Rotation paths and how fast each direction turns (degrees each step)
Each turn is a multiple of 5 degrees from 10 to 175, or 0.
Each row of a path follows its step; steps can be skipped.

step 0: [ -4  -8   2  -6  25  10  -3   2 -11 -14   4   0 -24   8 -23   9  -6   1
  10  -9   7   2  11 -16  -1  18   0  -9 -11  -9  11  -9   6  11  10 -17
 -23  -2   8   9   4  14   6]
step 2: [-14  36  -4  14 -13  14  -7 -12  -6  -9  15  -6   5  -6 -25  -2  -5   0
  -5  16   0   2  10  -3 -17 -10 -12  10  13  -3  11   2   3 -11  -3 -13
   0   4 -11   7  -4  -4  -9]
step 3: [ -1   6 -15 -23  -4   4   6   0  -3  10 -17  -5   8  -3 -18   3   5 -26
   2  -4  17   2   8   0 -11   1  20  25  -2  -6  -2   0   3  -8  -3 -25
 -16  -9   6  -9  -9  -4  -9]
step 4: [  3   1  -4 -12  10  16   6 -16  11 -16 -20   5 -16 -13  -4  12  -7 -13
  -2   7  -4 -27   6 -25   0   8  20 -14  -5  -7  16 -10   5   1  13  -1
   3   2  -5 -11  -2  -1  -1]
step 6: [ -8  17  -5  11   1  -6 -22  -2  14   7  14 -19  10   5 -13 -15   2  -3
  11  -1   8  -8   3  -3 -20  17  -7  -2  -2  -9  -1  -9  -5   8  20 -20
  18  11  15   2  -7 -12 -10]
step 7: [ -8   9 -12   1  -5   4  -1 -18   6  -4   5  26  -6   8 -11  -5  15 -13
  12  -5   7   6  -7   0   5  18  12   1  -9 -30 -17  -6  -7   8 -13 -18
  -9  -3   8 -18  -5   9  10]
step 8: [ 13   1   3 -11  11  23  -5  -7 -15   5   9  10 -21  -7 -13   8  -7  -4
  -3  12   0  18  -3 -26  -4  14  -4  -3   1  -2  15 -21 -16  20   6  -1
 -11   6  -3   3   2  11   4]
step 9: [ -4 -11 -27  -3   7  12   3  -9   4   5  14  -2 -12  10  -5  -5 -16  -2
  -8  14  -1  -6  30  -3   5 -19 -15  13  20  -3  -2  -8 -11  -2  -4  -7
  -1   9  25   7   0  -4   0]
step 10: [-10  23   6  17   4   2  -1 -12   2 -11   1 -19   2   4 -13  -4   9  -6
   8  10  18  -6  20  -2 -10  -5   0  11 -12 -10  23  -9   4 -15 -13 -23
   4   1  -1  13   7   2  13]
step 11: [-14   8 -28 -17   1  -2   1  -7  -1  -9 -12  -5 -11 -13   0  18   5 -17
  -5  -3  15   1   5   8 -15  23  12  13   8  -6   0   7  10  14  -8 -16
 -15  -8 -11   3  -6  11  -1]
[ 1  7 -3 -4  2 -6  0 -3 -4 -1 -3 -4 -3 -4  1 -1  2  3  3  4  3  2  2 -1
  1 -8 -3  1  8  1  4  2  2 -6  0  1 -9  3  2 -4  0  6  6]	45
[-1  4  3  3 -2  1 -6 -1 -3  1 -1 -5 -4  7  3 -3  1 -2 -1 -6  4 -3 -8  1
  3 -3  1  7  2 -4  7  3  3  0 -4 -4  3 -5  4  0 -7  1 -4]	95
[  3  -5   3   3   2   2   0  -1   1  -3  -4  -3  -1  -3   0  -3   1   0
   6   2   5  -5  -3   3   1   8   6   0  -2 -11   0  -4   2  -7  -4   4
  -2  -2   1  -1   8   2   3]	110
[ 1  2  1  4  3  1  2 -1  1  0 -2 -3  2 -1  0 -1 12  0  0  4 -9  1 -3  5
 -7  8 -5  7  3  0 -3  2  0 -1 -4 -6 -1  2 -5 -4 -5 -1 -1]	85

step 0: [  1  -3  -9 -17  12  19  -8  -7   4 -19 -10  -3   7 -12  17 -12  11 -10
  16 -13   0   0 -12  -5  17  -8  -4  12  33   9 -10 -13   7  -3  17  -1
 -11  -8  13  -6   6 -11  -2]
step 2: [ 13  10  22   6   6  -5  -3   2 -11   4   6 -11 -21  -9  -9  15  -1  21
  -5 -30   4  -4  -1   2   7   7  14   1  17   0   2  13  16   5  -2  19
   1   3  12  24  -2   5  13]
step 3: [ 26  15  19 -13  -7  13  -2  -4  -2  -3 -16  -2 -19   1  18  -9  -4   3
  11  -5   1   7  -7   3   6 -10   4  -6   8  21 -10  13  -4   1  -1  14
 -19  25  -1   7   4 -17  15]
step 4: [  9  11  20 -15   1  -7  10 -13 -22  -2   2  -2   6   9  23 -26   4  11
  28  -2  11  -2  -8   0  -3 -21  -3   5  -2  12   6   3 -16   4  -4 -10
  -5  -1  -8   2  -9  20  -6]
step 5: [  3  -7   1  -8  -3  24  12 -28 -27   3  11  -4  -5   7 -10   9   2  24
   9 -17  11  12   9   1 -12   2   1  15  -3   5  10 -15  -2   7  -5  -2
   3  -7  20   8 -14  16  -1]
step 6: [ 18  -2 -12  10 -13  10 -12  -5 -11 -11 -17   2 -13  16  12  32   4  -3
  15  -7  21   8   1  -8  -4   1  11  -8   9   5   7 -20  -3   9   1   2
 -17   0  18   0   0 -12  -2]
step 8: [  9   3   2   0  15   8  -6 -15  -6   5   6 -11  -4  13  -1  -4 -21  -2
 -26 -11  26   2 -18  31   2   4  -2  10 -11   6  14   9  12   9  -1   9
   6  -3  -3  -7 -17  14  -3]
step 9: [ 30  14  -3   5  -6   3 -15 -19 -10  -6  -1   5  12   4  12   9 -16   6
 -13  -8   3   5  -6  23  30   3   4  10   3 -11 -13 -15  -7   6  -1 -13
   5  14   9  -1  -8 -11   4]
step 10: [ 15   5   3   2 -17  -6   8  -5  -6 -16 -23   6  10   6  11  -6 -17   6
   9  -4   8  -5  22  -6  20   2  -6  11  -9   4 -29   0  13  -8   7 -17
 -16 -14  -3 -11  -6  10  -7]
step 11: [ -4   0   0 -18  15  -4   8 -10   3  10  -7   8  10  -1  -2   6  -6  11
   3  -7  38 -12 -13  -8  -6  24   0  13  -1  -3 -19  11  12   0   4  -2
 -11 -28   3   9 -10  11  -1]
[ 0 -3  1  7 -2 -6  4  2 -2 -3  4  4  4  2  4 -4  6  6  1  3  2 -4 -3 -5
 -2 -5 -1  5 -3  5  0  4  8 -6  2 -2 -1  2 -2 -8 -2  3  1]	115
[-1  2  6  1  1 -1  0 -4  8 -3 -3 -3  6 -1  5 -3  3  1 -7 -1  2 -3  4  2
 10  5 -1  0  5 -5 -7  6  6 -3  1  0  0  1  3  5  3  3  0]	40
[ -1   2  -2  -2  -3   4  -4  -4  -1  -3   2   0   0   0   0  -2  10   0
   0   2   3   0   6  -5  -2   5  -2   2   0  -2   4   3  -6  -6  -2  -4
  -6 -11   0   0  -7  -6   1]	60
[ 5 -7  2  4 -5  2 -5 -1  2  2  1  0  4  7  4 -1 -8 -2  1  5  8  2  5  1
 -3  2 -4  2 -3 -5  8 -4  2  0 -7  0 -2  5  2  3 -1  2  0]	25
[ 4  3 -1  3  2  1  3  8 -7  1 -1 -5 -2 -3  0 -2 -1  0 -4  4  1  4  1  0
  5  4 -2 -4  6 -3  5  9  1  4 -2 -1  2  5 -6 -4 -8 -3  3]	65
